In the rows, 128 means zero.
The same turns and mirrors carry the whole set onto itself, and each row onto the other rows of its family. Which rows share a family with each named row? Give them in list order.
These 32 rows form 4 families of 8 rows each.
zav: |  94 | 148 |  88 | 103 |  91 | 100 | 125 | 140 | 119 | 154 | 125 | 130 | 151 |  97 | 172 | 172 |
Goseg: | 148 | 154 | 127 |  65 | 120 | 162 | 154 | 119 |  70 | 133 | 132 | 107 |  95 | 130 | 102 | 181 |
Kan: | 141 | 144 | 102 |  49 | 118 | 155 | 162 | 132 |  81 | 105 | 129 |  96 |  98 | 142 | 101 | 162 |
nel: | 129 | 115 | 119 |  96 |  99 | 135 | 140 | 107 |  75 |  90 | 147 | 108 |  95 | 191 | 151 | 147 |
tozo: | 150 | 143 | 157 | 106 | 105 | 179 | 148 | 107 | 106 | 129 | 126 |  86 |  92 | 127 | 106 | 155 |
munel: | 134 | 131 | 128 | 125 | 125 | 157 | 106 | 118 |  81 |  96 | 143 | 126 |  72 | 162 | 112 | 129 |
Gune: |  90 | 118 |  98 |  87 | 103 | 113 | 117 | 106 | 128 | 156 | 116 | 139 | 146 |  83 | 148 | 180 |
kaso: |  82 | 127 | 116 |  52 |  68 |  95 | 109 | 133 | 113 | 117 | 168 | 122 | 153 |  92 | 134 | 145 |
kofoz: | 146 | 142 | 153 |  74 |  92 | 178 | 128 | 111 | 100 | 110 | 116 |  81 |  89 | 130 | 104 | 153 |
gugub: | 112 | 138 | 126 | 125 | 119 | 132 | 131 | 129 |  73 | 102 | 125 | 111 |  71 | 185 | 140 | 136 |
Zilit: |  76 | 140 | 124 | 100 |  69 | 100 |  92 | 169 | 126 | 142 | 168 | 112 | 124 | 111 | 139 | 112 |
kal: |  69 | 154 | 132 | 104 |  78 | 105 |  83 | 151 | 140 | 135 | 148 | 129 | 112 |  93 | 118 | 126 |
seb: | 128 | 122 | 130 |  56 | 111 | 152 | 168 | 129 |  93 | 133 | 134 |  90 |  84 | 153 |  89 | 165 |
Labe: |  75 | 121 | 116 |  55 | 104 |  96 |  90 | 136 | 116 | 145 | 182 | 133 | 131 | 105 | 118 | 134 |
fula: |  78 | 122 |  77 |  84 |  99 |  89 | 121 | 132 | 118 | 142 | 108 | 134 | 148 | 106 | 147 | 168 |
kov: | 152 | 148 | 128 | 109 | 122 | 137 | 143 | 112 |  71 |  85 | 146 | 124 | 119 | 167 | 149 | 160 |
Feni: | 147 | 158 | 129 | 135 | 120 | 153 | 117 | 116 |  72 |  95 | 137 | 118 |  95 | 159 | 142 | 137 |
noz: |  84 | 106 | 125 |  54 |  73 |  99 | 104 | 131 | 106 | 160 | 175 | 126 | 138 |  99 | 130 | 143 |
Bizib: | 130 | 133 | 129 | 119 | 122 | 154 | 131 | 144 |  72 | 120 | 147 | 121 |  73 | 178 | 135 | 122 |
tanim: | 137 | 124 | 126 | 103 | 122 | 115 | 153 | 102 |  71 |  85 | 146 | 104 | 122 | 171 | 117 | 158 |
kisim: | 144 | 147 | 132 | 107 | 102 | 170 | 146 | 124 | 128 | 112 | 120 |  77 |  78 | 143 |  97 | 135 |
Furad: | 145 | 122 | 127 | 106 | 106 | 123 | 161 | 119 |  73 | 111 | 158 |  97 | 110 | 186 | 141 | 144 |
zulep: |  96 | 127 |  73 | 106 | 105 | 144 |  90 | 149 | 131 | 139 | 126 | 124 | 128 |  80 | 164 | 151 |
Zup: |  90 | 120 |  99 | 109 |  95 | 135 |  89 | 105 | 130 | 162 | 112 | 131 | 124 |  73 | 146 | 154 |
ter: |  66 | 128 | 148 | 101 |  86 | 100 |  99 | 147 | 130 | 171 | 152 | 124 | 118 | 100 | 118 | 129 |
Rufug: | 101 | 126 |  98 | 111 |  79 | 147 |  95 | 137 | 131 | 147 | 132 | 135 | 132 |  85 | 182 | 139 |
Dimeb: |  98 | 130 |  78 | 108 |  98 | 114 | 120 | 135 | 145 | 138 | 130 | 111 | 158 |  95 | 161 | 175 |
pumot: |  73 | 123 | 141 |  96 |  98 |  89 |  94 | 131 | 138 | 147 | 167 | 106 | 130 | 100 | 117 | 117 |
maniv: |  81 | 129 | 117 |  66 |  73 |  91 | 111 | 168 | 119 | 132 | 179 | 126 | 142 | 117 | 146 | 134 |
Zuge: | 129 | 124 | 137 |  86 |  99 | 167 | 147 | 125 | 100 | 139 | 129 |  74 |  68 | 146 |  87 | 139 |
Kalu: | 135 | 167 | 142 |  62 | 110 | 153 | 144 | 123 |  91 | 119 | 112 |  97 |  96 | 144 |  92 | 182 |
soveb: |  91 | 105 |  92 | 111 |  76 | 135 |  83 | 123 | 148 | 141 | 116 | 130 | 118 |  97 | 154 | 132 |

Which other rows belong to the same family as zav? Goseg, tozo, noz, Bizib, Furad, ter, Rufug
Which other rows belong to the same family as munel? Kan, kaso, kal, fula, tanim, kisim, soveb
Which other rows belong to the same family as Zup? Gune, Zilit, seb, kov, Feni, maniv, Zuge

The same turns and mirrors carry the whole set onto itself, and each row onto the other rows of its family. Which rows share a family with each named row? Give them in list order.
These 35 rows form 7 families of 5 rows each.
lanat: | 156 | 129 | 117 | 161 | 110 | 111 | 143 | 146 | 101 | 168 |  99 |
dod: | 133 | 148 | 139 | 140 | 145 | 167 |  91 | 119 | 147 | 125 | 167 |
Zil: | 155 | 158 | 100 | 153 | 139 | 161 |  96 | 148 | 157 | 143 | 163 |
Kor: | 118 | 141 | 148 | 164 | 129 | 150 |  98 | 148 | 161 | 117 | 167 |
feve: |  89 | 106 | 122 | 153 | 148 | 135 | 100 | 140 | 101 |  94 | 111 |
vam: | 115 | 128 | 111 | 109 |  93 | 132 |  72 | 192 | 131 | 138 | 174 |
Fuv: | 128 | 106 |  85 | 133 |  88 | 138 | 155 | 113 | 121 | 148 | 146 |
fek: | 123 | 102 |  70 | 106 |  87 | 156 | 135 | 152 | 101 | 146 | 141 |
bupe: | 128 | 147 |  99 | 125 | 122 | 141 |  75 | 207 | 117 | 125 | 160 |
Kog: | 153 | 152 | 138 | 157 | 112 |  82 | 115 | 156 | 119 | 146 | 106 |
tezi: | 132 | 160 | 162 | 132 | 117 | 141 |  93 | 155 | 149 | 109 | 163 |
gibur: | 135 |  82 |  74 | 126 | 115 | 163 | 143 | 139 | 105 | 137 | 144 |
niz: | 120 | 107 |  96 |  94 | 107 | 155 |  99 | 131 | 101 | 179 | 114 |
fasil: | 168 | 115 |  61 | 124 |  97 | 146 | 114 | 158 | 103 | 161 | 133 |
dibin: | 130 | 127 | 152 | 153 | 122 | 119 | 132 | 109 | 120 |  94 | 128 |
mikev: | 146 | 113 |  71 |  96 |  98 | 136 | 121 | 146 | 115 | 176 | 142 |
vufal: |  99 | 141 | 132 | 115 | 103 | 131 |  89 | 197 | 113 | 169 | 140 |
bisil: | 122 | 113 | 154 | 132 | 114 | 114 |  90 | 116 | 105 |  99 |  99 |
kuper: |  85 | 136 | 138 | 152 | 133 | 161 | 125 | 150 | 137 | 143 | 166 |
rinev: | 155 | 146 | 146 | 125 | 140 | 170 |  98 | 140 | 153 | 154 | 157 |
lupun: | 159 | 122 |  94 | 142 | 127 | 102 | 126 | 144 | 106 | 145 |  81 |
pipo: | 132 | 104 |  74 | 100 | 109 | 153 | 140 | 145 | 116 | 166 | 153 |
Sofat: | 115 | 120 | 111 | 109 | 116 | 130 |  65 | 198 | 117 | 123 | 163 |
vilid: | 123 | 119 |  77 | 129 |  95 | 117 |  83 | 196 | 107 | 109 | 138 |
nup: | 153 | 127 | 112 | 147 | 124 | 102 | 134 | 170 | 105 | 156 |  84 |
tagez: | 156 | 106 |  97 | 155 | 113 | 102 | 134 | 137 |  86 | 121 | 101 |
sibi: | 143 | 127 | 101 | 159 | 160 | 134 | 105 | 139 | 100 | 164 |  91 |
sisa: | 149 | 123 | 134 | 169 | 128 | 100 | 145 | 172 | 103 | 146 | 116 |
vene: | 118 | 120 | 132 | 101 | 106 | 135 |  79 | 108 | 134 |  94 | 121 |
nilok: | 118 | 109 | 133 | 151 | 129 | 128 | 113 | 112 | 129 |  87 |  99 |
Rop: | 138 | 141 | 148 | 163 | 147 | 156 |  92 | 140 | 155 | 138 | 162 |
zel: | 145 | 119 |  98 | 114 | 122 | 141 |  64 | 204 | 107 | 122 | 132 |
nuz: | 141 | 137 | 102 |  96 |  89 | 162 |  75 | 177 | 132 | 133 | 162 |
Burot: | 115 |  95 | 144 | 131 | 114 | 135 | 108 | 112 | 123 |  98 |  96 |
Fena: | 110 | 104 | 166 | 105 | 105 | 125 | 106 | 128 | 118 | 101 | 121 |

Which other rows belong to the same family as vene? Zil, Fuv, Kog, vilid
Which other rows belong to the same family as Sofat? pipo, nup, Rop, Burot
Which other rows belong to the same family as sibi? feve, niz, vufal, kuper
Which other rows belong to the same family as nilok? Kor, vam, mikev, lupun
Which other rows belong to the same family as fasil? tezi, dibin, tagez, nuz

The same turns and mirrors carry the whole set onto itself, and each row onto the other rows of its family. Which rows share a family with each named row? Give them in list order.
These 40 rows form 10 families of 4 rows each.
zire: | 152 |  64 | 138 | 122 | 113 |  95 |  95 | 136 | 122 | 164 |
Sadi: | 112 | 131 | 108 | 101 | 161 | 155 | 142 | 138 | 166 | 117 |
migid: | 144 |  73 | 126 |  84 | 111 | 140 | 141 | 135 | 191 | 116 |
Taluv: | 144 |  73 | 122 |  81 | 112 | 145 | 145 | 134 | 187 | 128 |
badod: | 149 |  90 | 127 |  75 | 116 | 140 | 144 | 127 | 188 | 118 |
Potop: | 116 | 128 |  96 | 103 | 157 | 159 | 138 | 127 | 151 | 104 |
fara: | 115 | 105 | 102 | 153 | 137 |  65 | 108 | 128 | 119 | 119 |
tep: | 157 |  71 | 137 | 126 | 124 |  84 |  93 | 134 | 110 | 159 |
sobu: | 162 |  65 | 122 | 125 | 117 |  83 |  92 | 134 | 112 | 152 |
kono: | 118 | 124 | 100 |  92 | 167 | 157 | 136 | 132 | 161 | 118 |
Kiv: | 141 |  76 | 141 |  87 | 123 | 145 | 149 | 128 | 186 | 123 |
zodu: | 119 | 129 |  98 |  99 | 167 | 144 | 144 | 126 | 167 | 111 |
dizu: | 122 | 121 | 103 |  95 | 177 | 153 | 138 | 126 | 165 | 117 |
figo: | 123 |  99 | 102 | 152 | 139 |  64 | 116 | 124 | 110 | 116 |
rutom: | 132 | 113 |  99 | 139 | 149 |  62 | 112 | 119 | 107 | 116 |
tiso: | 149 |  77 | 142 | 109 | 107 |  78 |  92 | 128 | 118 | 154 |
kop: | 154 |  59 | 130 | 115 | 122 |  82 | 101 | 132 | 116 | 164 |
did: | 118 | 131 |  92 |  98 | 170 | 151 | 132 | 143 | 153 | 110 |
rina: | 153 |  57 | 128 | 122 | 111 |  85 | 107 | 127 | 118 | 159 |
Pogu: | 128 | 114 |  95 | 148 | 143 |  71 | 128 | 122 | 105 | 123 |
duv: | 150 |  83 | 142 |  86 | 108 | 149 | 141 | 127 | 179 | 115 |
sogo: | 122 | 129 |  94 |  95 | 162 | 148 | 129 | 138 | 162 | 102 |
zezo: | 120 | 130 | 110 |  97 | 175 | 152 | 136 | 131 | 159 | 110 |
zesif: | 147 |  90 | 132 |  85 | 118 | 138 | 145 | 137 | 194 | 112 |
som: | 122 | 114 | 107 | 153 | 145 |  65 | 115 | 128 | 117 | 114 |
Ven: | 146 |  63 | 138 | 132 | 114 |  84 | 104 | 141 | 121 | 164 |
nug: | 148 |  84 | 131 |  80 | 118 | 143 | 143 | 143 | 188 | 126 |
Kud: | 151 |  68 | 138 | 111 | 126 |  79 |  96 | 128 | 110 | 159 |
mobor: | 146 |  81 | 128 |  87 | 117 | 137 | 143 | 147 | 194 | 109 |
mutib: | 127 | 119 | 111 | 152 | 148 |  72 | 110 | 128 | 108 | 116 |
rula: | 122 | 139 | 110 | 100 | 168 | 148 | 138 | 132 | 160 | 102 |
fanu: | 151 |  76 | 140 |  89 | 114 | 134 | 149 | 127 | 190 | 120 |
doke: | 164 |  74 | 136 | 127 | 109 |  87 | 110 | 139 | 115 | 163 |
Lisut: | 154 |  63 | 141 | 123 | 115 |  79 | 102 | 129 | 115 | 150 |
madov: | 123 | 114 |  95 | 110 | 177 | 150 | 149 | 131 | 164 | 112 |
ruki: | 121 | 114 | 101 | 143 | 147 |  66 | 123 | 117 | 110 | 107 |
Ratar: | 163 |  78 | 132 |  89 | 126 | 141 | 142 | 147 | 187 | 114 |
Gibem: | 103 | 111 | 102 | 145 | 134 |  72 | 109 | 120 | 112 | 126 |
Pinuk: | 123 | 104 | 114 | 157 | 148 |  70 | 121 | 122 | 104 | 120 |
sini: | 119 | 106 | 101 | 152 | 146 |  74 | 106 | 125 | 108 | 119 |

Which other rows belong to the same family as Sadi? badod, sobu, Pinuk
Which other rows belong to the same family as duv? Potop, Pogu, doke
Which other rows belong to the same family as som? migid, kop, zezo
Which other rows belong to the same family as Gibem? tiso, madov, Ratar
Which other rows belong to the same family as tep? kono, figo, zesif
Which other rows belong to the same family as rina? Taluv, mutib, rula
Which other rows belong to the same family as sini? zodu, nug, Lisut

The same turns and mirrors carry the whole set onto itself, and each row onto the other rows of its family. Which rows share a family with each named row? Give them in list order.
These 18 rows form 3 families of 6 rows each.
vefes: | 174 | 116 | 136 | 121 | 111 | 156 | 146 |  99 | 130 | 106 | 127 | 158 | 105 |  90 |  94 |
Telif: | 175 |  83 | 138 | 120 | 128 | 127 | 119 | 104 | 128 | 141 | 121 | 190 | 125 | 115 | 134 |
puf: |  99 | 169 | 116 |  91 | 133 | 131 | 120 | 164 | 148 | 109 | 156 |  96 | 130 | 126 | 167 |
vize: | 107 | 147 |  96 |  70 | 128 | 130 |  88 | 153 | 121 | 137 | 154 | 123 | 157 | 152 | 158 |
bila: | 100 | 161 | 118 |  73 | 142 | 135 | 148 | 146 | 136 |  99 | 154 |  84 | 132 | 123 | 141 |
beg: |  91 | 143 | 116 |  80 | 142 | 120 |  99 | 166 | 150 | 140 | 160 | 128 | 149 | 142 | 163 |
bodub: |  99 | 134 | 115 |  79 | 172 | 120 | 110 | 152 | 127 | 130 | 163 | 131 | 146 | 161 | 169 |
mef: |  99 | 168 | 125 |  96 | 131 | 135 | 124 | 150 | 178 | 150 | 163 | 114 | 128 | 141 | 142 |
Saz: | 134 | 112 | 110 | 117 | 128 | 131 | 119 |  80 |  88 |  75 | 128 | 155 | 127 |  81 | 140 |
rigu: | 155 | 118 | 140 | 134 | 125 | 156 | 160 |  84 | 120 | 116 | 119 | 186 | 115 | 102 | 115 |
fup: | 107 | 145 | 137 |  90 | 138 | 125 | 159 | 141 | 181 | 154 | 160 | 126 | 131 | 156 | 143 |
zit: | 165 |  96 | 112 | 125 | 140 | 150 | 116 | 113 |  82 |  95 | 123 | 158 | 115 |  93 | 143 |
moded: | 160 |  99 | 140 | 115 | 139 | 131 | 122 |  85 | 104 | 118 | 116 | 202 | 138 | 111 | 133 |
kolem: | 119 | 161 | 120 | 100 | 118 | 142 | 123 | 144 | 172 | 155 | 160 | 133 | 127 | 175 | 151 |
Bepib: | 114 | 165 | 106 |  85 |  97 | 140 | 141 | 161 | 147 | 111 | 144 |  96 | 135 | 133 | 156 |
zenok: | 138 |  94 | 124 | 133 | 141 | 123 | 113 |  80 | 123 | 122 | 136 | 205 | 128 | 121 | 150 |
vig: | 140 | 117 | 134 | 138 | 102 | 135 | 164 |  77 | 147 | 110 | 125 | 166 | 114 |  91 | 122 |
nub: | 159 | 111 | 128 | 121 | 130 | 142 | 145 |  89 |  84 |  98 | 107 | 164 | 124 |  87 | 143 |

Which other rows belong to the same family as mef? puf, beg, rigu, moded, nub
Which other rows belong to the same family as Saz? bila, bodub, fup, zenok, vig
Which other rows belong to the same family as kolem? vefes, Telif, vize, zit, Bepib

